In the data rows, 128 means zero.
Every row has a hidden score from 0 to 40. What is each row's score? 20 is about the middle. The score is a weighted sum of the row's numbers plus the product of two more (or one squared), each taken from its middle value.
[128 150 166 148 126 113  98  84  81 125 145 157 171 173 165 124 112  91
  85 101 117 131 145 128 123 116  91  70  84 102] >> 8
[172 178 171 163 140 130 130 145 157 170 191 159 139 117 106 100  98  99
 127 145 156 167 160 144 132 119 107 101 126 155] >> 11
[109 139 173 160 139 116 108  91  74 102 122 141 152 159 164 131 115 100
  89  86  97 111 128 146 136 121 103  80  69  80] >> 11
[141 136 137 160 173 169 158 141 128 111  99 119 152 178 178 161 144 131
 117 109 104  97 105 131 171 197 192 186 168 151] >> 12
[150 133 123 116 106 131 155 175 175 150 127 115 110 101  98 113 139 169
 201 194 191 177 165 144 111  96 107 132 155 163] >> 38
[188 168 137 121 109 102 128 146 167 171 144 131 133 123 115 118 132 146
 154 153 139 134 133 122 119 119 147 164 167 171] >> 16
[105 108 109 107 131 150 161 152 144 139 125 119 118 127 151 177 182 169
 141 133 119 107 113 136 145 153 164 146 128 115] >> 19
[ 66  68  97 121 128 126 125 117  76  65  60  61  64  71  91 118 125 126
 103  91  82  68  58  67 101 119 116  85  66  69] >> 21
[145 134 127 121 123 148 183 194 179 164 159 122 109 121 134 137 146 163
 166 149 140 135 122 109 105 121 136 158 159 156] >> 25
[121 110 104 131 157 171 179 151 140 121 121 135 140 149 154 152 151 160
 168 157 152 142 128 118 128 139 150 156 147 129] >> 22
[114 144 167 159 137 118  99  89  76 114 135 143 159 166 173 128 116  97
  84  91 103 123 142 143 132 118  96  75  76  91] >> 9
[ 94 106 128 140 155 142 129 121 107 104 117 140 159 150 134 117 107  95
 128 144 158 139 138 148 164 150 133 133 122 109] >> 20
[ 96 128 166 168 146 123 109  93  73  86 111 134 139 153 160 135 118 104
  91  87  81 104 121 142 141 129  97  82  67  67] >> 13
[165 131 112 103 123 151 171 178 156 136 116 109 103 121 141 167 176 171
 141 128 118 117 109 104 121 163 180 192 190 187] >> 11
[127 116 128 111 103  98 120 132 155 167 151 143 138 132 128 136 152 156
 149 152 139 122 109  97  98 107 124 136 144 134] >> 35
[124  93  79  76  78  98 118 138 142 123 111  99  85  96 123 148 146 120
  82  86 112 136 117  86  81 105 134 169 162 138] >> 23
[104 105 104 115 134 153 163 155 141 136 117 119 109 133 162 180 186 169
 136 132 118 107 120 139 147 158 161 143 125 115] >> 18
[121 134 162 171 164 148 130 116 114 108 117 136 169 187 172 165 144 122
 106 109 108 131 171 183 184 169 161 110 103 109] >> 26
[125 114 105 118 148 172 184 156 145 124 119 124 136 139 148 152 157 165
 174 163 156 146 135 118 118 134 147 163 152 138] >> 18
[144 131 114 109 116 135 162 177 167 143 122 110 105 101 112 121 144 179
 206 195 178 172 156 140 111  97 116 139 159 156] >> 18
[177 168 153 147 132 121 150 165 171 182 198 147 129 109 100 100  99 118
 140 155 168 157 142 131 121 113 105 111 138 165] >> 10
[143 136 132 124 113 101  88 108 133 164 172 160 157 148 143 110 130 128
 127 138 138 132 123 110 105 101 101 114 130 139] >> 17
[152 170 183 186 160 148 128 113 130 152 177 187 156 129 119 111 113 114
 118 123 142 156 168 170 151 134 121 115 112 138] >> 15
[ 97  95 130 146 162 168 152 131 127 119 105 107 128 162 179 190 168 148
 124 118 111 105 143 162 173 177 175 133 112 103] >> 32
[101 110 133 150 159 140 125 112 111 109 130 143 162 142 127 117 107  97
 144 153 157 145 149 155 167 145 129 131 117 105] >> 22
[ 58  67  91 116 125 125 120 116  73  68  61  59  66  71  85 110 117 117
 102  94  74  70  58  65  99 117 116  87  70  66] >> 36
[145 126 105 121 147 176 179 162 140 122 111 103 117 150 164 178 165 150
 127 120 110 107 100 105 143 183 193 197 193 175] >> 11
[123 142 158 156 141 124 112 107 113 130 143 163 152 129 115 105  96  94
 155 165 171 161 156 173 174 132 122 116 109 100] >> 20
[143 157 173 185 173 159 134 121 116 140 171 185 169 139 125 115 115 118
 125 123 129 146 160 174 162 145 127 117 116 125] >> 12
[ 61  81 131 152 156 141 119 105  74  67  75  88  97 112 136 149 140 117
  97  85  80  70  82 105 132 146 112  80  69  69] >> 15
[120  99  82  75  78 103 126 141 144 126 108  94  79 100 125 150 142 114
  87  89 116 137 113  85  86 107 137 166 158 137] >> 22
[106 103  93  83  82  69  63  62  71  76  93 102  98  75  67  66  94 108
 104  80  75  71  86  94  74  64  64 100 102 101] >> 28
[110 117 139 160 179 190 160 135 127 112 142 159 167 168 143 133 133 138
 151 145 134 126 128 144 155 163 147 138 131 119] >> 23
[105  97  78  87 113 134 148 142 130 112  99  96 114 133 150 139 128 103
  92 118 136 131 103 103 123 138 162 159 144 123] >> 17
[ 61  68  84 113 116 116 116 114  74  66  64  64  68  69  76 102 109 110
 103  93  81  71  58  60  88 107 112  88  70  70] >> 32
[104 101 104 121 138 156 166 151 138 132 119 115 112 141 159 180 192 165
 139 127 120 105 124 139 151 157 165 141 122 112] >> 20
[132 137 126 116 108  97 100 123 141 169 163 159 151 144 136 119 137 141
 137 144 141 130 114 106 106 101 110 116 134 146] >> 30
[ 96 103 124 140 163 170 152 138 127 122 107 109 128 159 182 195 169 145
 122 121 110 107 139 159 175 177 180 124 115 104] >> 21
[117 113 116 107 112 133 152 158 162 145 137 124 124 129 133 158 169 173
 157 142 128 110  99 115 126 135 146 151 136 124] >> 23
[138 137 145 158 174 163 153 136 122 110  99 123 150 169 181 163 141 127
 111 105 103  97 108 135 175 196 187 179 167 149] >> 11
[123  96  79  75  85 102 126 142 141 121 107  93  84 105 128 150 142 114
  86  92 117 135 114  85  92 115 140 174 159 135] >> 18
[135 156 157 144 126 112  97  87  94 126 147 162 172 179 164 119 109  94
  88 108 119 139 140 132 120 110  91  74  89 110] >> 10
[143 141 135 125 115  97  89  99 125 156 164 173 158 160 147 109 115 123
 122 132 139 140 122 113 110 102  89 101 120 137] >> 20
[140 130 128 123 112  97  98 114 137 163 168 154 152 150 139 113 136 133
 129 142 141 128 117 104 106 101 102 119 132 142] >> 20
[146 149 152 139 120 107  94  86 105 142 158 171 175 174 152 112 100 103
 109 121 126 144 133 119 116 107  86  83 104 119] >> 13
[154 172 150 131 122 110 101 130 153 165 158 146 128 115 102  97  87 119
 181 183 183 185 180 188 143 114 107 105 115 132] >> 28
[110 120  91  82  74  69  66  64  78  89 105 115  94  73  65  66 105 120
 103  79  80  68  95 104  77  61  65 110 114 114] >> 29
[150 127 109 110 138 166 183 167 146 129 114 106 108 132 158 173 176 156
 133 122 115 112 108  99 133 174 185 192 192 182] >> 16
[142 167 172 150 142 128 113 109 111 130 143 165 174 163 154 141 124 113
 102 118 128 161 180 174 156 148 137 107 128 137] >> 13
[138 111  83  76  77  69  76 100 124 129 122 107  82  75  83 116 147 135
  97  80  81 110 125  98  71  64 102 143 143 146] >> 24
[130 140 155 175 186 170 148 123 120 119 156 176 180 151 134 126 125 131
 136 133 128 130 149 162 168 158 136 130 121 115] >> 19
[139 124 116 107 125 153 175 174 157 137 115 107 107 114 124 134 150 187
 196 175 176 161 149 131 108 104 124 151 163 152] >> 16
[169 180 175 163 141 128 122 140 150 171 192 165 140 117 112 104 106 102
 124 142 156 169 163 146 136 120 108 105 121 152] >> 9
[164 181 161 142 126 120 106 106 130 150 158 170 157 147 138 131 113 105
 117 131 147 163 162 151 142 136 126 127 144 152] >> 12
[150 161 180 192 163 148 131 113 132 146 181 183 157 132 122 118 113 119
 118 116 142 154 169 168 154 135 121 113 110 134] >> 17
[ 64  60  71 102 105 106 106 104  72  67  64  63  64  62  76  95 105 106
  97  90  79  72  60  49  81 100  93  85  71  66] >> 33
[ 97 115 141 159 174 161 145 127 119 110 104 117 150 179 186 173 159 135
 115 119 101 115 157 173 185 190 176 123 111  96] >> 27
[166 145 142 139 121 129 165 181 186 181 179 133 118 106 104 109 116 144
 158 163 153 144 130 119 110 102 115 142 153 172] >> 17
[104 105 102 121 144 155 163 152 138 131 120 112 117 141 165 180 190 159
 132 129 116 108 125 145 153 165 166 143 124 112] >> 18
[162 150 139 136 119 126 164 180 183 188 179 136 120 106 103 106 117 137
 158 166 152 147 132 123 110 106 116 135 153 172] >> 17
[114 123  89  78  75  66  64  66  81  97 104 119  88  72  72  72 106 121
 102  80  78  71  94 103  76  64  71 115 115 116] >> 29
[ 98  99 121 139 157 174 153 139 124 124 111 107 127 151 177 193 173 146
 124 121 112 106 140 158 168 171 176 128 114 104] >> 35
[111  91  81  81 106 123 142 145 133 110 101  91 106 125 145 143 130 112
  84 105 132 132 108  91 112 134 154 169 148 126] >> 15
[ 99  89 115 137 157 149 134 122 113 102 111 131 152 158 131 120 114  98
 129 143 153 131 131 139 155 156 139 139 126 108] >> 24
[163 155 134 119 113 103 124 157 174 170 143 128 117 109  99  91 103 149
 189 192 190 198 190 168 132 106  98 107 138 153] >> 24
[109 108 130 149 173 189 164 136 128 113 139 151 162 164 147 143 139 142
 153 145 140 129 123 134 147 160 156 143 134 121] >> 21
[133 125 125 117 102  99 113 130 150 171 155 147 138 142 131 129 148 148
 149 153 138 127 112 104  99  98 117 132 139 139] >> 22
[134 128 113 102 121 146 166 180 155 139 116 110 103 110 123 132 150 179
 199 184 177 167 144 128 113 103 127 144 165 153] >> 16
[152 163 169 148 139 130 110 102 115 135 148 172 169 165 149 138 124 110
 103 120 132 160 179 162 151 146 134 118 132 140] >> 13
[130 148 172 166 150 140 124 115 109 110 132 151 174 177 161 150 136 119
 104 104 121 142 177 182 170 161 149 105 114 122] >> 21
[179 169 160 156 133 125 137 157 162 180 194 153 132 114 101 100  99 112
 137 152 163 167 150 138 127 114 101 104 131 161] >> 14
[ 76 105 154 170 152 129 116  95  72  74  98 113 123 132 151 148 128 108
  90  83  81  86 107 126 150 140 106  74  71  66] >> 14
[151 136 135 134 114 142 173 189 192 172 175 125 111 110 115 122 133 157
 167 152 148 138 126 113 104 110 123 147 160 164] >> 20
[ 97 131 168 161 145 119 104  92  74  97 117 133 145 153 166 132 121 100
  84  87  90 111 122 146 141 129  99  74  70  73] >> 11
[136 161 178 154 147 132 120 112 110 122 134 163 179 174 158 144 127 117
  96 114 124 152 177 180 165 156 147 104 119 129] >> 14
[132 134 138 152 170 172 153 141 128 112 100 117 146 169 181 165 145 130
 112 109 108 103 103 134 168 193 198 182 166 157] >> 12
[111 113  92  84  76  68  66  68  76  86  99 105  94  70  71  72  99 114
 103  75  79  68  86  99  74  64  66 105 109 109] >> 28
[116 137 152 161 144 127 118 104 115 127 143 160 154 135 118 108 100  92
 157 164 171 158 160 170 174 132 120 121 109  99] >> 23
[140 135 135 117 110  98  95 111 131 170 161 163 150 149 140 115 129 138
 130 138 143 132 119 107 108  99 103 114 128 141] >> 21
[ 98  88  94 115 132 151 141 130 116 106  91 116 135 152 145 128 114  95
 110 131 148 124 110 123 143 154 152 147 137 116] >> 33
[108 125 143 161 181 186 152 134 122 113 146 164 176 157 144 132 133 134
 143 141 135 128 134 152 157 165 150 135 130 118] >> 22
[ 66  68  80 106 107 113 110 105  74  63  62  62  69  71  71  99 104 104
 104  96  77  67  62  55  79 104 100  89  71  69] >> 28
[ 96  97 135 153 167 171 151 133 126 120 108 105 134 162 181 190 168 143
 121 117 111 104 148 160 171 179 178 126 112 104] >> 26
[169 154 149 140 122 121 154 172 178 192 189 143 122 109  99  99 106 129
 149 162 163 154 139 126 115 106 106 129 146 172] >> 15
[133 102  82  77  76  69  96 115 137 134 119 101  89  76  99 132 157 126
  88  79  94 123 123  88  70  85 118 156 155 150] >> 19
[110  84  80  87 116 130 148 140 129 111 101  88 111 131 151 140 129 106
  85 113 134 133 105  97 119 138 157 168 144 125] >> 16
[154 138 122 112 108 124 150 172 176 153 132 117 108 101  95 106 131 165
 196 193 193 184 172 146 118 101  98 134 152 163] >> 27
[113 114 119 137 163 182 168 148 134 119 130 145 156 157 155 143 143 149
 157 155 145 139 124 134 141 149 165 149 140 128] >> 21
[108 114  89  80  75  63  65  68  72  89 100 112  90  70  69  71 101 117
 100  77  76  72  92  98  76  63  67 110 112 113] >> 28
[176 172 163 155 139 127 134 154 163 173 193 155 133 116 102 101 100 106
 131 150 161 164 152 138 129 117 102 112 131 160] >> 12
[152 176 183 181 155 142 125 122 138 153 181 186 155 132 114 107 107 109
 118 128 141 157 167 165 148 137 120 111 111 139] >> 16
[116 132 156 175 163 147 134 115 112 103 114 136 163 182 172 165 146 125
 110 106 108 127 166 180 189 178 161 111 104 103] >> 21
[128 158 165 175 178 167 141 126 115 126 161 183 181 143 124 120 116 123
 129 131 130 136 152 167 174 154 137 122 120 118] >> 21
[100 113 149 166 176 155 141 119 116 115 103 123 152 172 186 176 158 130
 114 112 105 119 162 174 184 189 172 119 107  98] >> 21
[107  96  74  99 125 142 149 138 130 105  97 102 125 144 146 133 122 103
 101 126 141 128 104 115 131 145 162 156 135 122] >> 26
[ 80 109 156 170 155 130 112  93  74  76 101 113 130 136 152 144 125 106
  90  86  79  90 107 129 148 134 104  78  69  64] >> 12
[119 106 109 103 117 133 148 165 154 144 136 124 123 125 141 161 180 176
 151 144 124 112 101 116 130 140 147 151 136 123] >> 18
[ 59  82 129 151 153 145 122 106  75  67  71  89  93 111 126 147 138 118
  95  87  78  71  77 106 129 142 115  77  70  66] >> 16
[118  97  80  75  89 109 130 144 140 120 103  96  84 109 135 151 136 113
  88  91 119 134 110  81  94 119 138 169 159 135] >> 16
[147 140 137 127 110  99  90  90 121 151 164 173 166 159 143 108 116 117
 119 133 136 140 125 113 108 102  88 100 116 132] >> 16
[142 140 139 122 113  99  93 101 125 159 166 170 158 153 147 111 120 125
 122 135 141 136 121 116 110 103  95 104 122 135] >> 18
[131 124 128 115 105  96 107 128 149 170 158 147 140 141 133 127 140 148
 139 149 140 122 111 106  98  99 118 127 141 139] >> 23
[147 127 132 123 124 149 184 192 177 167 156 117 105 120 134 138 145 163
 167 145 139 128 121 111 106 128 137 157 159 150] >> 21
[134 114  88  78  77  67  66  79 109 115 128 112  82  74  70  96 126 140
  98  78  80  93 116  99  70  65  83 132 135 133] >> 25
[159 178 159 140 131 118 106 108 128 148 155 170 159 156 141 133 119 108
 114 133 143 169 165 152 142 137 126 129 141 150] >> 13
[169 180 154 138 128 116 106 109 139 153 163 158 147 146 127 127 108 110
 121 140 151 155 155 142 139 132 124 136 148 155] >> 13
[122 116 105 127 151 173 175 156 140 123 116 131 142 144 156 155 151 164
 172 160 153 144 130 120 125 137 151 157 146 132] >> 15
[101  87 104 123 146 154 138 123 116 105  99 127 144 156 138 125 109  98
 120 140 149 126 119 133 148 156 146 141 129 114] >> 34
[122 100  84  74  73  93 115 135 146 124 112  97  81  93 117 148 141 117
  89  82 112 132 115  89  82 102 136 162 161 141] >> 27
[133 110  85  74  73  71  86 109 126 138 120 104  88  69  88 125 154 128
  92  78  91 118 128  94  71  71 113 148 149 148] >> 20
[141 124 112 130 156 179 173 154 135 121 107  97 128 155 174 179 157 141
 123 118 107 106  96 115 154 185 199 196 187 166] >> 12
[177 172 158 147 132 123 138 159 164 182 194 149 135 112 103  99 100 111
 138 154 162 164 153 136 129 112 106 112 136 165] >> 10
[159 128 112 103 125 156 176 175 152 136 115 107 110 124 145 171 180 164
 139 125 118 112 111  97 126 164 181 189 190 188] >> 11
[184 170 125 110 107 110 131 163 172 166 134 132 130 120 114 124 141 156
 156 153 134 137 128 117 115 127 159 167 175 180] >> 19
[130 106  85  72  76  68  89 113 131 139 116 103  86  75  96 128 157 128
  91  80  92 119 125  90  69  79 118 148 154 150] >> 18
[140 157 163 147 131 119 108 104 135 145 159 162 137 126 110 102  93 107
 169 174 179 173 169 176 160 121 111 114 105 116] >> 27
[124 155 165 145 131 112 100  87  82 124 143 156 168 172 171 121 106  95
  83  99 115 131 144 131 125 115  92  77  81 104] >> 15
[146 140 152 164 168 163 153 133 121 105 105 126 160 176 176 157 140 125
 113 104 103  95 116 143 175 198 183 175 161 147] >> 14
[165 160 138 120 112 101 124 149 167 170 143 132 119 103  97  95  98 145
 191 188 191 192 189 170 132 103 102 104 130 149] >> 22
[ 69  97 144 162 160 136 119 101  76  66  87 105 111 128 142 147 130 113
  91  84  78  75  94 116 146 144 107  84  69  67] >> 15
[67 66 69 70 74 66 62 62 70 66 63 61 70 70 74 70 67 62 66 77 77 71 62 59
 65 67 62 65 75 70] >> 28
[127 104  80  72  73  73 100 120 138 131 111  99  84  73 107 134 156 122
  89  81  98 128 122  91  70  86 123 155 157 146] >> 18
[131 128 128 117 106  95 105 126 143 171 155 154 146 139 130 125 143 146
 140 145 143 123 112  99 101  97 112 123 138 143] >> 24
[118 146 157 150 140 126 115 106 116 136 146 170 152 129 114 109  99  95
 157 166 174 161 159 173 172 130 124 110 108 103] >> 22
[161 142 111  98 126 156 170 175 153 134 113 108 109 125 143 168 172 164
 140 131 118 117 107 105 124 163 184 185 189 190] >> 11
[110 101 107 113 134 151 160 157 149 137 126 115 113 134 158 177 184 168
 140 132 119 108 119 140 144 152 161 145 125 115] >> 23
[ 61  74 123 143 149 145 124 106  69  66  65  78  90 101 120 140 141 119
  96  86  79  68  67  95 126 140 117  83  70  69] >> 16
[64 66 63 70 80 77 80 80 73 70 64 59 66 68 68 70 74 75 77 86 74 73 57 60
 61 74 77 73 70 67] >> 31
[155 166 154 142 128 113 113 116 146 158 165 146 131 120 107 100  94 116
 178 177 183 177 181 188 152 116 106 109 106 125] >> 32
[ 64  93 137 157 163 137 115  98  70  66  81  99 113 122 143 150 134 114
  91  88  75  75  91 119 144 144 113  80  71  65] >> 13
[121 112 117 109 101 124 138 151 160 155 140 134 128 124 124 154 163 171
 160 146 130 116 109 103 111 127 135 146 138 128] >> 23
[170 186 147 129 121 114 100 119 148 159 161 153 151 141 134 122 106 118
 127 144 153 157 148 140 137 128 128 142 152 161] >> 12
[148 129 124 112 108 137 163 174 168 141 123 112 108  99 102 118 142 171
 207 192 183 171 161 138 113  97 107 139 158 159] >> 30
[185 170 126 116 108 105 127 156 170 168 140 136 126 129 118 118 134 153
 153 154 137 140 130 120 120 122 153 163 171 176] >> 23
[132 130 129 146 171 172 158 146 131 115  98 109 140 169 185 169 151 136
 116 109 105 104  97 129 163 194 200 190 174 160] >> 11
[62 64 73 79 81 81 79 81 68 65 62 60 68 67 69 74 80 77 78 85 80 66 61 52
 60 77 78 72 72 65] >> 29
[133 124 130 140 162 176 161 147 129 117  97 105 135 161 175 178 151 139
 123 111 111 100  93 123 161 195 200 192 175 159] >> 16
[116  88  82  79 105 121 141 146 135 114 101  89  96 124 143 146 132 111
  87 103 124 135 107  88 104 129 145 175 148 129] >> 16
[ 63  63 113 139 140 137 130 111  76  66  66  59  75  89 106 126 136 125
 101  88  77  70  62  84 110 129 117  85  71  66] >> 18
[ 99  89 101 120 144 153 139 125 122 102  99 121 135 162 141 127 112 104
 118 132 150 126 116 132 147 160 149 146 129 116] >> 33
[82 80 80 81 81 71 66 60 71 64 63 73 78 77 66 67 68 77 82 84 74 72 63 71
 74 66 60 78 81 78] >> 31
[117 114 116 104 102 115 134 150 159 156 144 131 136 126 127 152 168 165
 160 149 130 116 104 101 114 126 138 141 144 125] >> 32
[191 155 131 114 106 117 143 163 175 157 130 126 118 116 110 132 148 162
 163 145 132 126 125 111 109 136 158 171 176 179] >> 17
[146 133 139 125 110 101  92 104 128 162 169 159 156 147 141 113 125 125
 125 130 144 132 121 112 109 100  92 105 123 140] >> 15
[ 65  71 110 138 147 140 131 110  73  67  65  67  81  89 111 130 136 124
  98  89  76  71  65  86 119 133 122  82  68  67] >> 16
[174 158 152 143 125 122 151 170 173 185 195 144 126 110  99 100 102 122
 144 157 165 155 142 125 119 107 101 126 145 169] >> 12
[132 156 163 145 130 120 113 103 131 146 158 157 141 123 112 103  92  96
 169 171 178 170 174 177 160 118 112 108 107 115] >> 27
[135 151 164 150 136 124 112 102 129 140 153 163 143 132 107  99  93  99
 168 172 171 169 168 178 163 122 108 114 106 108] >> 28
[123 109 112 137 157 179 178 148 138 121 121 137 145 155 158 149 146 161
 165 154 151 141 130 123 134 140 151 159 143 131] >> 16
[ 63  62  92 117 119 116 116 114  72  67  62  61  64  69  81 108 116 117
 106  91  79  66  64  59  89 112 109  88  71  68] >> 33
[188 163 127 111 109 112 142 165 178 159 136 129 124 119 117 127 147 160
 160 144 133 131 125 117 112 137 159 174 176 181] >> 20
[144 164 172 154 145 131 115 111 111 125 143 164 177 170 153 140 131 111
 101 115 128 158 184 174 156 152 139 107 126 134] >> 12
[108 112 142 158 176 189 160 135 125 115 142 157 166 165 145 137 137 142
 152 142 141 129 127 138 152 157 147 141 129 123] >> 20
[ 90 107 119 131 153 166 152 142 127 129 108 111 125 150 172 194 174 147
 122 123 115 108 129 157 167 170 181 128 117 109] >> 23
[121 146 158 151 136 122 109 104 121 137 148 165 149 126 116 103  99  92
 160 165 174 166 164 177 167 128 119 115 108 104] >> 24
[114  93  80  86 109 127 147 140 134 111  98  89 107 130 148 141 131 110
  88 110 132 130 107  93 117 135 150 166 144 124] >> 16
[115 132 149 166 187 179 147 130 121 110 148 172 175 158 138 131 126 136
 141 136 129 127 135 154 163 165 142 129 124 115] >> 26
[180 178 139 124 120 106 117 140 162 171 151 145 134 133 122 111 121 136
 147 156 145 143 139 127 122 121 138 159 164 171] >> 26
[ 63  88 133 155 156 139 121 102  76  65  75  91 103 116 132 153 133 119
  94  86  79  72  87 112 138 144 110  75  68  68] >> 16
[102  89  81 101 126 147 150 134 120 112  96 102 128 144 146 135 121 101
  99 124 142 129 106 116 134 149 158 152 138 118] >> 25
[126 118 107 122 152 171 176 159 140 125 111 128 135 145 151 157 151 164
 169 163 157 148 126 122 125 135 145 159 147 136] >> 11
[63 64 66 68 75 76 71 73 73 66 65 58 64 69 70 68 68 73 71 81 75 72 59 57
 61 69 72 68 70 67] >> 31
[105  88  83 111 130 148 144 129 125 106  99 107 133 144 143 132 123  97
 105 126 142 124 116 119 135 152 153 149 136 117] >> 34
[149 138 137 126 116 144 174 192 187 173 166 128 109 111 129 131 136 157
 167 151 145 138 117 113 102 116 137 147 161 159] >> 19
[119 120 119 106 100 114 131 150 158 160 145 138 134 130 124 145 161 161
 155 151 133 115 104  99 109 123 134 142 145 129] >> 34
[120 123 119 108 101 104 122 143 160 160 142 141 138 135 125 142 156 159
 153 156 133 120 103 102 106 115 132 136 148 136] >> 35
[136 110  89  79  78  71  66  69 101 114 122 110  89  73  70  88 125 134
  98  76  77  84 109  99  74  66  77 128 128 127] >> 29
